Turns in one plane each, and the order they were made in; the first pair answered:
turn Q_478:
[ 15   4   6  19  24  -3  -2   7  -8  -8  12 -13  19   0 -11   5  -8 -25
 -33] -> [ 11   7  10  17  21  -2  -9   5  -1 -10  11 -12  14  -2  -8   6 -11 -28
 -34]
[ 20  -8 -23   8 -16  14  19  15 -34  26  29   3 -10  31 -25  15 -25   7
  21] -> [ 10  -9 -54  38 -17  33 -10  -9 -14  10  -4  12 -15  29   5  21   7   3
  -6]
[  8  -7 -11  -4  -5  -3   0  10 -13 -13  24  -4  31 -18   9   8   6 -41
  -9] -> [ -5   9   3  -6   7  -4 -25  -8  -2 -15  11  -8   4  -9  22  15  -4 -47
  -9]
[ -2 -10 -20   2 -11  15 -10 -14  15 -10 -35  19   2   0  17   2  31  32
 -15] -> [-16  14  31 -36   2  -6  -5 -11   0  13  -5  -4 -34  18  -8   0 -22  28
  10]
turn Q_163:
[ -3  -3   4 -33   4  20 -15 -11 -14   3  -3   3  13  11  30 -11  -6   1
  34] -> [ 11  -9   6 -24  -5  23  -4   4 -23  -1   6   8  33   7  29 -15   1  -7
  24]
[ 10 -19 -32  29 -17   3   5   5  -2 -16 -10  21  27  -8  17  -8  30  -1
 -10] -> [  2   8   2  37   8  -4 -20  -6  -2 -15  -8   3 -16   4  36   9  -5 -42
 -19]
[  1  -1 -12  24   0   9   0   5   9 -21  -5   7  13  -3   8   2   7 -16
 -15] -> [ -9   9  -9  18   3  10 -15  -9  16 -11 -15   8  -4  -1  15   6   5  -7
  -8]
turn Q_568:
[-13  -5   1   3  11 -21 -11  10  15  40  -4  20 -35 -12  10 -19   8   1
   9] -> [ -2 -21 -12   2   1 -20   2  24  15  34  -1  26  -8 -19   1 -21  22  13
  10]
[  5  10  26   3   9 -15   1   1  -2 -14  10  -9 -16  -2   7   1 -18 -19
  -2] -> [ 11  -8  14  -6  -2 -17  28  15 -10  -2  22  -4   3  -7 -11  -9  -9  -2
   6]
[-13  -9  11   4 -16 -13  -1  14 -19   8   8 -36  10  16  -7  -8  17   7
  19] -> [ -8  -9  -1  20 -11  -7  -6   5 -16  -7  -1 -34  16  16  10  -1  30  -7
   2]
[ -4  16  39  -5  31  -4 -14  13 -11  -7 -15   9 -30  -6  16   7   6 -13
  -8] -> [  2  -2  32 -31  14  -8  18  33 -23   7   8  10  -3  -4 -18  -4  13  20
  12]
turn Q_291:
[ 14  -7   6 -13  -8   2  52  15 -26 -11  28 -24  31  -2 -26 -19  -9 -31
  -7] -> [-23 -13 -47 -13 -18  22   3 -34  11  -3 -30   3   4   6   0 -25  37  18
  -8]
[  8  16 -14  -6  16   5  15  -1 -10  34   1 -24 -48   1   9   5 -13 -11
  21] -> [ 16  -1 -32 -11   2   4  45  21 -19  34  11 -19 -18  -4 -14  -6   2   1
  21]
[ -3   8 -41  -6  18  11  -4  -4   6  13  22  13 -32 -23  52   9   4 -44
  -4] -> [ 13  -1 -36 -11  13   6  25  21  -7  13  42   9  -7 -27  43   5   2 -46
  -5]
Now pairs of rows:
Each pair is 2 to 3 turns apart.
[ 49 -10  21 -25   0   9  40  40 -31 -27  45 -28  11  -4 -40  27  -3   7
   9] -> [ 31  10  42 -35  17   4  15  25 -25 -17  44 -37 -24  11 -27  31 -28   0
  15] : Q_568 Q_478 Q_568
[  6 -11  22  -3   5  -8  50  35 -19   6  48  16  34  -4  -9  -4  -7 -50
  -6] -> [-29  29  28   1  24  -6 -20 -21  12  11   0   8 -44  15  30   6 -26 -55
  -5] : Q_291 Q_291
[  9  22  31   5  14  -8  -2  12 -10 -16  25  -7  -3   2  33  10  -3 -58
 -19] -> [  6  16  16  13  11   0  -4  14  -6 -19  18   2   4   1  42  12  12 -57
 -29] : Q_478 Q_478
[ 35  -1  11  18  -4 -15  14  39   1 -17  24 -25  31   2   5  16 -10 -30
 -28] -> [  6  17  10  23   9  -6 -38  -8  24 -11 -16 -23 -24  18  35  21 -17 -30
 -31] : Q_291 Q_291
[-19   3  -6 -29  12 -21  12  44   8  62  12  14   6  31 -26   3  20   9
  32] -> [-20  27  18   9  34 -16 -20  25  20  38  -5  -1 -25  37  21  29   1 -47
   4] : Q_478 Q_291
[ 21  39  22   8   1   8  16  33 -15 -14  22  -9  28 -10  -3   2   8 -49
 -28] -> [-13  43  30 -52 -11 -11   4   6  -9  28  18  -1 -17  14 -36 -20  -6  21
   9] : Q_291 Q_291 Q_568
[ 20 -15  -9 -27 -17 -19  29  15 -43  42  55  29  53  -5 -39 -28  12   8
  16] -> [ -6  26  39 -46  13 -30 -12 -13 -31  55  47  12 -19  13 -29 -16 -31  -6
  28] : Q_478 Q_478
[  0   8  -2  20   6  -6 -31  -1   9   0 -30  -4   7  -4  30  13   7 -12
 -17] -> [  9   0  17 -17  -2 -22  14  28 -17  19   7 -10  24  -3 -15  -3 -11   7
   7] : Q_478 Q_163 Q_163
[ 12  -4  -8 -19 -68  -2  16  14   8  41 -41  27  22 -12   6 -13  20  53
  29] -> [ 49   4  30  -8 -55 -10  48  53 -16  20   2  -3  48 -17   6  -7  -3  -3
  10] : Q_478 Q_291 Q_568
